The same turns and mirrors carry the whole set onto itself, and each row onto the other rows of its family. Which rows share a family with each named row? Give them in list order.
These 15 rows form 3 families of 5 rows each.
J_55: [-1.84  1.50 -1.00  2.08 -1.34  0.36  0.83  0.25 -0.76  0.94 -1.86  1.06
 -1.22  2.53  1.64  2.28  2.35  1.15  1.87 -0.19 -0.67  0.62 -1.51 -1.81
 -1.14 -0.84 -0.66]
J_398: [ 0.49 -0.86 -0.06  0.98 -0.43  1.84  0.82 -1.58  0.54 -1.26 -1.32 -0.04
 -2.78 -1.25  0.27  0.98  1.79  0.43 -1.68 -1.66  0.06 -1.32 -1.21 -0.52
  0.24 -1.52 -0.99]
J_144: [ 1.05  1.85  1.14 -1.01 -0.87 -0.73  2.24  0.82 -1.60 -1.18 -0.08 -1.48
  0.62  0.95  0.76 -0.16  1.35  0.10 -1.46 -1.80  0.85  0.53 -1.58 -2.15
 -0.13  0.04 -1.43]
J_968: [-0.23  1.54 -0.92  0.78 -1.79  0.07  2.30  1.58 -0.41  0.32 -1.10  2.20
  1.23 -2.54  0.84  0.33  0.67  1.27 -0.26 -0.45 -1.49  0.68  1.41 -0.87
 -0.14 -3.32 -0.94]
J_768: [-1.76  1.76 -0.51  0.44  1.44  3.29  0.32 -0.90 -1.92 -0.48  1.23  0.84
  0.56  0.04  2.87 -0.04  1.10 -0.21 -0.22  0.11  0.94 -0.59 -0.19 -0.07
 -2.25 -0.46 -3.16]
J_139: [-0.86  0.31 -0.38  1.35 -1.29  0.76  1.63  0.05 -0.03  0.23 -1.47  0.38
 -0.54  2.12  1.06  2.91  1.51  0.67  1.10  1.38 -0.65  1.71 -1.92 -0.81
 -0.07 -1.63 -3.77]
J_351: [ 0.10  1.54  0.07 -0.75 -0.61  0.56  2.57  0.59 -1.14 -1.77  0.45  0.40
  0.95  0.96 -0.80 -1.53 -0.13 -0.67 -1.39 -0.88  0.46 -0.54 -0.97 -3.16
 -0.05 -0.34 -2.82]
J_6: [ 0.67 -0.23  0.08  1.78 -0.14  2.40 -0.09  0.09  0.02 -0.77 -2.26  0.78
 -2.05 -0.04  0.90  1.66  1.57  0.11 -2.60 -0.23 -0.24 -1.95 -1.45  0.30
 -0.06 -1.68 -0.32]
J_813: [-0.87  2.51 -1.63  1.79  0.96  2.94  0.44 -0.51 -2.20  0.00  0.94  1.87
 -0.47 -1.00  2.17 -0.71  1.42 -0.86  0.66 -0.63  0.74 -1.20  1.00 -0.64
 -1.96 -0.32 -2.28]
J_613: [ 0.78  2.76  0.63 -0.82 -0.51  0.28  3.33 -0.72 -1.12  0.04  1.23 -0.30
  0.81  0.93 -0.18  0.76  1.16  0.00 -1.21 -1.23  1.66  0.84 -0.79 -2.25
 -0.39  0.28 -1.33]
J_2: [-1.82  0.95 -1.23  1.62 -1.03  0.49  1.30  1.71  0.02  0.39 -2.21  0.60
  0.10  2.15  0.80  1.50  1.83  0.24  1.95  1.31 -0.94  0.76 -0.85 -2.48
 -2.05 -0.71 -1.93]
J_63: [-0.14  1.62 -0.46  0.49 -1.25  0.30  0.13  2.24 -0.40  0.48 -1.82  1.33
  0.45 -2.76  2.22 -0.66  2.73  0.87  0.53 -0.83 -0.86  0.11 -0.62 -1.86
  0.66 -3.55 -2.30]
J_853: [ 0.13  2.62 -0.68  1.25 -1.22  0.59  1.82  1.14 -0.05  0.74 -1.74  1.10
  1.15 -3.21  2.14 -0.92  0.92 -0.08 -1.36  0.29 -0.09  1.05  0.82 -1.14
 -0.24 -3.45 -1.40]
J_81: [-0.96  2.51 -0.57  1.96  1.22  3.44  0.19  0.29 -3.31  0.83 -0.13  1.82
  1.93  0.10  1.82 -0.32  0.72  1.16 -0.36  0.19  0.11 -0.57 -0.21  0.12
 -0.70 -0.22 -2.23]
J_925: [ 0.89  2.04 -0.21  2.25  0.44  1.93  0.72 -0.82 -0.39 -1.19 -2.65  0.11
 -2.30 -0.13 -0.05  0.81  1.95 -0.45 -2.35 -0.73  1.85 -1.07 -2.46 -0.48
 -0.62 -2.20 -1.63]

Same family as J_63: J_139, J_351, J_81, J_925
Same family as J_813: J_55, J_398, J_968, J_613

The same turns and mirrors carry the whole set onto itself, and each row onto the other rows of its family. Which rows share a family with each named row? Give them in list order.
These 18 rows form 6 families of 3 rows each.
J_38: [-0.58  0.56 -0.73 -2.68 -1.65 -2.27 -0.57 -0.74  0.93  1.05  1.47 -0.73
 -0.57  0.43 -1.50 -0.74  1.80  0.50 -0.53  0.06 -1.00 -0.13 -0.33  0.25
 -1.18 -1.05 -0.62 -0.41  1.04 -0.69 -0.27 -2.11  0.42  2.17 -0.59  1.37
  1.69  1.94  0.32 -1.27  0.18  0.98 -0.86  1.63  0.90  3.72 -1.10 -1.25
 -2.49  0.19]
J_584: [ 1.23  0.86  0.28  1.64  1.12  0.06 -1.17 -0.67  0.05  0.59 -0.71  0.79
  0.26 -1.24  1.19  0.01  0.12 -0.67  1.01  0.70 -0.11 -1.06  1.42  0.64
 -2.28 -0.86  0.82 -0.44  0.75  3.37  1.47  1.88  0.34 -0.08  0.49 -1.95
  0.39  1.44  0.07  0.99 -0.05  1.93 -1.28  1.56 -0.29  2.49 -0.80 -1.36
  0.81 -3.00]
J_612: [-2.22 -1.18 -1.74 -0.80  0.49  0.06  0.72 -0.74  1.68  1.01 -0.13  2.19
 -0.61 -1.10  0.47  0.96  0.77 -0.97 -1.59 -0.43  1.63  0.29  0.26  4.22
  1.00  0.12 -0.68  0.46 -1.73  0.72  0.13  0.69 -0.04  1.46 -1.29  0.35
 -2.73  1.62 -2.48 -1.41 -0.93  0.85  0.60  1.89 -0.31 -0.98  0.29 -1.11
 -1.01  1.79]
J_242: [-0.58  0.46 -0.46 -0.47  0.14 -1.95 -0.16 -1.67  1.54  2.99  2.25 -1.18
 -0.07  1.51 -0.32 -0.78  2.06 -0.59 -1.41  0.95 -1.50  0.65  0.28  0.29
 -0.42 -0.99 -1.34 -1.28  0.32 -1.21  1.12 -1.97  0.36  2.39 -0.49  0.53
  1.46  1.51 -0.60 -0.78 -0.30  0.04 -1.61  1.44  0.41  2.72  0.33 -2.05
 -3.80  0.22]
J_833: [-0.76 -0.93 -0.88 -1.02  1.58  0.82 -0.19  0.52  0.84  1.20  0.31  0.85
 -1.23 -3.28  1.70 -0.32  0.98 -1.60 -1.26 -0.58  2.27  0.61  0.59  2.98
 -1.07  0.38 -0.44  0.55 -1.75  0.37  0.46  1.71  0.05  1.51 -1.05  0.64
 -2.08  0.80 -2.07 -2.10 -1.49  1.22 -0.61  1.35  0.58 -1.41 -0.83 -0.19
 -0.93  1.15]
J_915: [-0.80 -1.63 -1.06 -2.21  0.04 -0.03 -0.04  0.09  1.69  0.16  0.06  2.24
 -0.94 -2.40 -0.16  0.76  1.40 -0.97 -0.39 -1.89  2.88  0.15  0.13  3.51
 -1.16 -0.81 -0.79  1.94 -0.24  0.64 -0.47  0.98  0.53  1.75 -0.82  1.68
 -1.81  1.70 -1.90 -1.96 -1.44  0.72 -0.79  1.75  1.23 -0.09 -0.14 -0.15
 -2.56  0.28]
J_640: [ 1.81  1.12  0.78  2.00 -0.24 -0.80  0.20 -0.45  0.73  0.05 -1.11  1.00
  0.51  0.09  0.39  1.05  0.11  0.09  0.25  0.45  0.04 -0.14  2.39  2.18
 -2.67 -0.53  0.40 -0.17  0.47  3.12  0.93  2.24 -0.51 -0.32  0.26 -1.03
  0.32  0.58 -0.01  2.27  0.29  1.21 -1.47  1.23 -0.57  2.07  0.51 -1.36
 -0.50 -2.99]
J_895: [-2.09  0.92 -0.83 -1.88  0.64 -0.57 -0.13 -1.08  0.50  1.38  1.38 -0.48
 -0.56  1.29 -0.44 -1.53  2.80 -0.62 -0.84  0.41 -2.37  0.25 -0.76 -0.70
  0.43 -1.45 -0.74 -0.93  1.17  0.23  0.20 -2.29  0.14  1.72 -0.98 -0.05
  0.52  1.09  0.34 -1.68  0.21 -0.07 -0.09  0.98  1.14  2.17 -0.02 -2.24
 -2.00  0.58]
J_762: [-0.14  0.99  0.62  2.21 -0.22 -0.81 -1.02 -0.49  1.06  0.07 -2.21  0.53
 -0.15 -0.22  1.03  0.71 -0.69  0.97  0.26  1.40  0.26 -0.99  2.08  3.18
 -1.81 -0.32 -0.04 -0.41 -0.86  3.37  1.28  1.58  0.56  0.70  0.53 -1.39
 -0.77  1.62 -0.68  1.71  0.40  2.15 -1.22  0.70 -1.18  1.95  0.04 -1.04
  0.64 -1.70]
J_226: [ 1.32  0.39  1.41  0.62 -1.17 -1.23 -1.25 -0.42  1.01 -0.09 -1.22  1.53
  0.12 -0.95 -0.19  0.70 -0.74  0.86  1.63  0.00  1.08 -1.63  1.84  1.44
 -3.07 -1.04 -0.36  0.76  1.22  2.82  0.04  1.13  0.85  0.35  0.74 -0.11
  0.56  1.82 -0.26  0.62  0.03  1.68 -1.41  1.12 -0.03  2.50 -0.13 -0.77
 -0.40 -3.23]
J_579: [ 0.35  0.68  1.64  2.18  0.46 -0.98 -0.89 -0.61  1.30 -0.34 -1.37  0.17
 -0.83 -1.01  0.67 -0.96  0.52  0.61  0.73  0.83 -0.45 -0.04  1.35  0.03
 -2.29 -0.79 -0.02 -1.01  0.19  3.53  0.57  1.18  1.37 -0.65  0.77 -1.91
  0.11  0.74  0.48  0.57 -0.34  1.58 -1.29  1.32  0.06  2.27 -0.55 -0.43
  0.45 -2.81]
J_875: [-2.17 -1.09  0.57 -0.49  1.28  0.83 -0.38  1.13  1.07  0.22  0.37  1.34
 -1.10 -2.08  0.50  0.08  1.12 -1.01 -0.55 -0.55  1.84  0.87  1.03  3.04
 -0.60 -0.45 -0.99  0.83 -1.46  1.13 -1.23  1.02  0.64  1.26 -0.99 -0.19
 -2.84  0.54 -1.97 -2.51 -1.05  0.19 -0.49  0.88  1.20 -1.93 -0.15 -0.66
 -0.73  0.44]
J_4: [-1.19  1.73 -0.80 -1.85  0.15 -0.80 -0.09 -0.79 -0.41  2.52  2.70 -1.44
  0.58  0.49 -0.30 -1.16  1.91 -0.35 -0.54  0.73 -2.50 -0.20  0.07  0.00
 -0.16 -0.34 -0.18 -0.57  0.51 -0.78  0.46 -1.55 -0.54  2.24 -1.23  0.18
  1.04  1.01 -0.18 -1.80  1.01  0.84 -0.44  1.51  0.04  2.10 -1.16 -2.01
 -1.92  0.72]
J_35: [-1.01 -2.32 -0.82 -0.53  0.80 -0.17 -0.23  0.51  2.86  2.25  0.57  2.11
 -0.12 -1.21  0.23  0.28  1.50 -1.92 -1.62 -0.67  2.92  0.27  1.38  3.44
 -0.81 -0.03 -0.52  0.30 -1.04  0.32  0.09  1.30  0.23  1.38 -0.13 -0.12
 -2.07  2.12 -2.60 -1.96 -2.12  0.07 -0.06  0.85  0.71 -1.27 -0.19 -1.41
 -1.77  0.32]
J_305: [-0.15  0.77 -0.82 -1.39 -1.43 -1.89  0.80  0.08  1.05  1.81  1.35 -1.28
  0.17  1.56 -0.51 -0.77  1.55 -0.70 -1.77  0.94 -1.56  0.24  0.47  0.15
 -1.01 -0.10 -0.36 -1.47  0.40 -0.89  0.48 -1.83 -1.25  2.31 -0.85  0.89
  1.65  0.71  0.31 -0.52  1.00  0.17 -0.26  0.99  0.06  2.64  0.00 -2.00
 -2.40  1.49]
J_499: [ 0.95  0.41  1.15  2.53  0.35 -1.37 -1.61 -1.16  1.50  1.51 -0.26  0.38
  0.72 -0.64 -0.51  0.83  0.57  0.32 -0.48  0.73 -0.03 -0.56  2.67  2.01
 -3.08 -0.89  0.13 -0.82  0.12  2.77  0.77  1.63  1.01  0.06  1.39 -1.72
 -0.44  1.66 -0.88  1.55 -0.06  1.52 -1.58 -0.16 -0.17  2.46 -0.74 -0.95
 -0.87 -3.35]
J_848: [-0.46 -1.69 -1.56 -1.25  0.75  0.18  0.69  0.78  1.64  0.71 -0.03  1.79
 -0.66 -2.00 -0.05  1.11  1.30 -2.32 -2.81 -0.77  2.64  1.36  0.76  3.83
 -1.29 -0.04  0.26  0.28 -1.46  0.79 -0.33  1.35 -0.60  1.18 -1.38  0.78
 -2.08  0.64 -1.90 -0.54 -1.27  0.39 -0.18  1.49  0.83 -0.55  0.05 -0.47
 -1.53  1.34]
J_191: [-1.69  0.78 -1.63 -0.27 -0.79 -1.71 -0.03 -1.28  1.19  1.84  0.54 -0.92
 -0.48  1.73 -0.46 -0.42  1.04 -0.40 -1.37  1.67 -2.33 -0.03 -0.28  0.56
  0.63 -0.80 -0.68 -1.62 -0.10  0.10  1.38 -1.94  0.17  2.35 -0.81  0.15
  1.27  1.50  0.18 -0.31  1.15  1.15 -1.02  2.47 -0.21  3.50 -0.08 -1.39
 -1.63  1.70]

Same family as J_579: J_895, J_875
Same family as J_584: J_833, J_4
Same family as J_640: J_305, J_848

The same turns and mirrors carry the whole set onto itself, and each row onto the other rows of its family. Which rows share a family with each named row? Give them in list order.
These 30 rows form 5 families of 6 rows each.
J_34: [ 2.27  0.25  0.03  0.34 -0.62 -0.86 -0.40  0.17  0.06  0.93 -0.50 -0.85
  0.65 -1.57  1.06 -2.52  0.96 -0.58  0.69 -1.06 -1.35  0.01 -3.33  0.21
 -0.16  0.09  0.70  0.80  0.75  2.98 -0.94 -0.82]
J_888: [-0.18  1.43  0.89 -0.28  1.24  1.04 -0.46  0.51  1.49  0.77 -0.88  0.59
 -2.80 -1.14 -0.52  1.44  1.08 -0.84 -0.75 -0.40 -1.05 -0.45  1.00  0.58
 -0.75 -2.01  1.04 -0.78  0.94  0.91 -0.09  2.01]
J_604: [ 1.78 -0.90 -0.23  0.48 -0.96 -1.74 -0.32 -0.81 -0.57  0.02  1.11 -0.75
  0.93 -1.24  1.49 -1.73  0.77  0.01  0.96 -0.47  0.28 -0.21 -3.69 -1.29
 -1.05 -1.03  0.14 -0.61  1.67  2.13 -1.41 -0.56]
J_235: [ 2.34  0.92 -0.04 -2.44 -1.59 -1.26  0.68 -0.12 -1.70  0.74  0.11 -0.73
  0.64 -1.08 -1.33 -0.77 -1.36  0.02  0.07 -1.95 -0.50  0.79 -0.05  0.71
  0.35  1.23  1.83 -1.09 -0.88  0.21  0.30 -1.74]
J_736: [ 0.82  0.89  0.37 -0.64 -0.34 -1.45 -0.66 -0.29 -0.58  0.93  0.05 -0.43
  0.84 -1.17 -0.77 -1.65 -1.61  0.12 -0.37 -0.93 -0.04 -0.36 -1.66  0.26
  0.74  2.07  0.45  1.15 -1.43  0.02  1.06 -2.20]
J_210: [ 1.17 -0.07 -0.30 -2.24 -1.37 -2.45  1.45 -1.56 -1.28 -0.55  1.49 -0.83
  1.13 -1.40 -1.12 -0.47 -0.71  0.16  0.55 -1.45  1.43  1.00  0.20 -1.30
 -0.41  0.02  1.12 -2.46  0.35 -0.71 -0.84 -0.14]
J_302: [-2.42  2.65  1.03 -1.14  0.44  0.61 -0.80  1.89  0.53  0.05 -1.56  0.54
 -0.70  0.04 -0.51 -0.20  0.51 -1.66  0.03  0.10  0.19 -0.69  0.50  1.19
  0.96 -2.01  1.57  0.41  0.58  0.32  1.18 -0.29]
J_601: [ 0.18 -0.37  2.07  0.21 -0.12 -2.97 -0.12  0.80 -0.11 -0.18  0.26 -0.06
  0.71 -0.64 -0.87  0.32 -0.78  0.32 -0.13 -0.56  1.81 -0.73 -0.98  0.54
  0.38 -2.08 -0.33 -2.54  1.82 -2.28 -0.23  0.67]
J_652: [ 0.38 -1.13  0.72  0.03 -0.42 -2.99  0.68 -1.04 -0.60 -0.25  1.57 -0.45
  1.74 -1.28 -0.91 -0.81 -1.38  0.45  0.76 -0.42  1.76  0.59 -1.86 -0.97
 -0.05  0.78 -0.47 -0.71  0.21 -1.17 -0.02 -0.84]
J_71: [-0.76  1.19 -0.11 -0.50 -1.27  0.26 -0.58  1.22  1.06  1.48 -2.58  0.60
 -1.09  0.78 -2.32  1.11  0.80 -0.32  0.06  0.22 -1.30  0.35 -0.65  0.18
  1.82 -2.43  2.00  0.18  0.19  1.81  1.30 -1.22]
J_396: [ 1.22  0.83  0.82 -2.51 -0.83 -1.70  0.20 -0.73 -0.78 -0.30  0.62 -0.08
 -0.17 -1.10 -0.52  0.25 -0.35  0.04 -0.58 -0.58  1.40 -0.38  0.91  0.81
  0.16 -2.17  0.53 -3.52  1.52 -1.80 -0.84  0.90]
J_955: [ 2.26  0.57  0.22 -0.67  0.28 -0.39  0.31 -0.18 -0.72  1.50 -1.16 -0.41
 -2.60 -1.49  0.28 -0.14 -0.61 -0.35  0.51 -0.49 -2.08  0.07 -1.44  0.47
 -1.35  0.95 -0.08  1.51 -1.04  1.22  0.61 -1.44]
J_599: [-2.91  0.76  1.38 -0.50  0.36 -1.11  0.53  1.23  0.54 -1.21 -0.01  0.57
  0.15 -0.18 -0.76  0.56  0.68 -1.32  1.19  0.36  2.07  0.29  0.21  0.01
  0.10 -3.22  0.78 -1.34  2.16 -0.83  0.06  1.15]
J_297: [-0.21  1.10 -0.25 -3.17 -1.65  0.43  1.66 -0.01 -0.89 -0.16 -0.46  0.01
  0.14 -0.64 -1.27 -0.68 -0.62 -1.61  0.97 -0.39 -0.36  2.66  0.53  0.03
 -0.16  0.33  2.16  0.83 -0.89  1.05  0.82 -1.66]
J_518: [ 0.19  0.36  1.26  0.21 -0.37  1.94 -1.23  1.25  1.98  0.37 -0.59  0.77
  0.19 -0.85  0.18 -0.59  1.48 -1.47 -0.65  0.32 -1.13  0.92 -1.83  1.08
  0.04 -2.39  1.37  0.27  1.86  2.62 -0.43  1.04]
J_879: [ 2.15 -1.35  0.90  0.84 -0.26 -1.62 -0.01  0.47 -0.99  0.63  0.76 -0.01
 -1.28 -0.89 -0.45  2.20 -0.94  1.13 -0.23 -1.57 -0.23 -0.82 -1.43 -0.64
 -1.76 -1.27  0.49 -2.90  1.18 -0.25 -0.02  0.05]
J_865: [-1.84  0.00 -0.13 -0.09 -0.49 -0.09  0.71  0.19  0.34  0.22 -0.53  0.83
 -0.66  0.63 -1.50  2.04  0.78 -0.72  2.56  2.61  0.65  1.70 -0.86  0.50
  0.58 -3.42  0.23 -0.81  2.01  0.85  0.19 -0.03]
J_15: [-0.28 -0.80  1.03  0.54 -0.78  1.11 -0.99  0.24  1.50 -0.62  0.93  0.98
  0.51 -0.43  0.77  0.08  1.26 -0.90 -0.35  0.96  0.55  0.64 -2.18 -0.33
 -0.81 -3.52  0.73 -1.06  2.91  1.82 -0.92  1.14]
J_486: [ 1.73  0.70 -0.81 -0.16 -0.82 -2.41 -0.77 -1.95  0.72  1.93 -0.90 -0.69
 -0.29 -1.05 -1.84 -0.92  0.18  1.27 -0.51 -0.90 -0.54 -0.96 -1.55 -1.03
  1.92  0.51  0.41 -0.20 -0.95  0.87 -0.15 -0.90]
J_533: [ 0.74 -0.41 -1.01  0.10 -0.04 -2.67  0.62 -2.92  0.09  0.62  1.20 -0.59
  0.14 -1.07 -1.06  0.17  0.31  0.94  1.85  1.68  1.24  0.58 -1.76 -0.64
  0.74 -0.44 -1.43 -1.22  0.87 -0.08 -1.32  0.21]
J_492: [-0.88  1.03 -2.00  0.33 -0.32  0.11  0.20 -0.99  0.36  1.31  0.09 -0.24
  0.50 -0.51 -2.32  0.13  0.80 -0.02  2.02  0.29 -0.54  1.38 -0.59 -0.72
  1.48  0.83  1.81  0.74 -0.66  3.06  0.10 -1.18]
J_721: [-1.21  1.09  0.66 -3.33 -0.96 -0.02  1.21 -0.72  0.12 -1.19  0.14  0.55
 -0.75 -0.47 -0.39  0.42  0.43 -1.55  0.31  1.02  1.54  1.49  1.43  0.18
 -0.42 -2.93  0.93 -1.62  1.42 -0.97 -0.36  1.12]
J_129: [-0.90 -0.83  0.43  0.55  0.51 -0.21  0.77 -0.09  0.84 -0.55  1.16  0.51
 -1.26 -0.91 -0.89  2.32  0.79 -0.30  0.44 -0.55  0.73  0.46  0.29 -1.93
 -1.95 -2.47  1.04 -2.42  1.78  0.42 -0.64  1.91]
J_823: [-1.01  1.10 -0.17 -1.11  1.02  1.05  1.07 -0.73  1.03  0.29 -0.75  0.16
 -2.62 -1.51 -0.03  0.04  0.96 -1.74  1.04  0.37 -1.13  1.40  0.14 -0.85
 -1.57 -0.16  0.56  2.01 -0.47  1.88  0.02  0.56]
J_33: [ 0.84 -0.43  1.10 -0.50 -1.11 -2.51 -0.28 -0.71  0.74  0.91 -1.53  0.42
 -1.42  0.04 -0.91  1.00  0.15  0.77 -0.08  1.47  0.67 -0.54 -1.78  0.18
  1.06 -3.76 -1.15 -1.74  1.74 -1.28 -0.24  0.29]
J_263: [-2.32  1.90 -0.38 -1.36  0.01  0.47  0.02  0.10  0.02 -0.04 -0.24  0.09
  0.31 -0.61 -0.61 -1.35 -0.07 -1.46  0.81  0.27  0.24  0.70 -0.35 -0.37
  0.56  0.83  1.42  2.29 -1.12  1.48  1.28 -1.75]
J_153: [-0.14  2.20  0.87 -3.57 -1.01  1.20  0.32  0.74 -0.41  0.13 -1.29  0.72
 -1.23 -0.30 -0.59  0.11 -0.34 -1.78 -0.17  0.50 -0.41  1.22  1.28  2.14
  0.32 -1.76  1.56 -0.22  0.29 -0.12  0.89 -0.58]
J_758: [ 1.64 -0.99  0.74  0.52 -0.98 -0.71 -1.48  0.00  0.10 -0.14  1.16  0.22
  0.53 -0.72  1.46 -0.28  0.71  0.26 -0.48  0.14  0.47 -1.00 -3.25 -0.22
 -0.71 -2.92  0.13 -2.03  2.81  1.17 -1.04  0.22]
J_692: [ 0.38  0.32  0.30 -0.01 -0.40  1.00 -0.10  0.51  1.51  0.32 -0.64  0.01
  0.63 -1.39  0.19 -1.99  1.64 -1.70  0.71 -0.24 -1.42  1.70 -2.24  0.08
 -0.25 -0.52  1.32  1.75  0.77  3.52 -0.68  0.16]
J_974: [ 1.46 -1.71 -0.26  0.13 -0.48 -1.70  1.53 -0.73 -1.42  0.33  0.87 -0.39
 -1.10 -1.23 -0.06  0.70 -0.98  0.25  1.60 -0.68 -0.29  1.03 -2.16 -2.03
 -2.55  0.53 -0.03 -0.05 -0.22  0.80  0.10 -1.33]

Same family as J_297: J_235, J_210, J_396, J_721, J_153
Same family as J_518: J_34, J_604, J_15, J_758, J_692
Same family as J_601: J_736, J_302, J_652, J_599, J_263
Same family as J_888: J_955, J_879, J_129, J_823, J_974

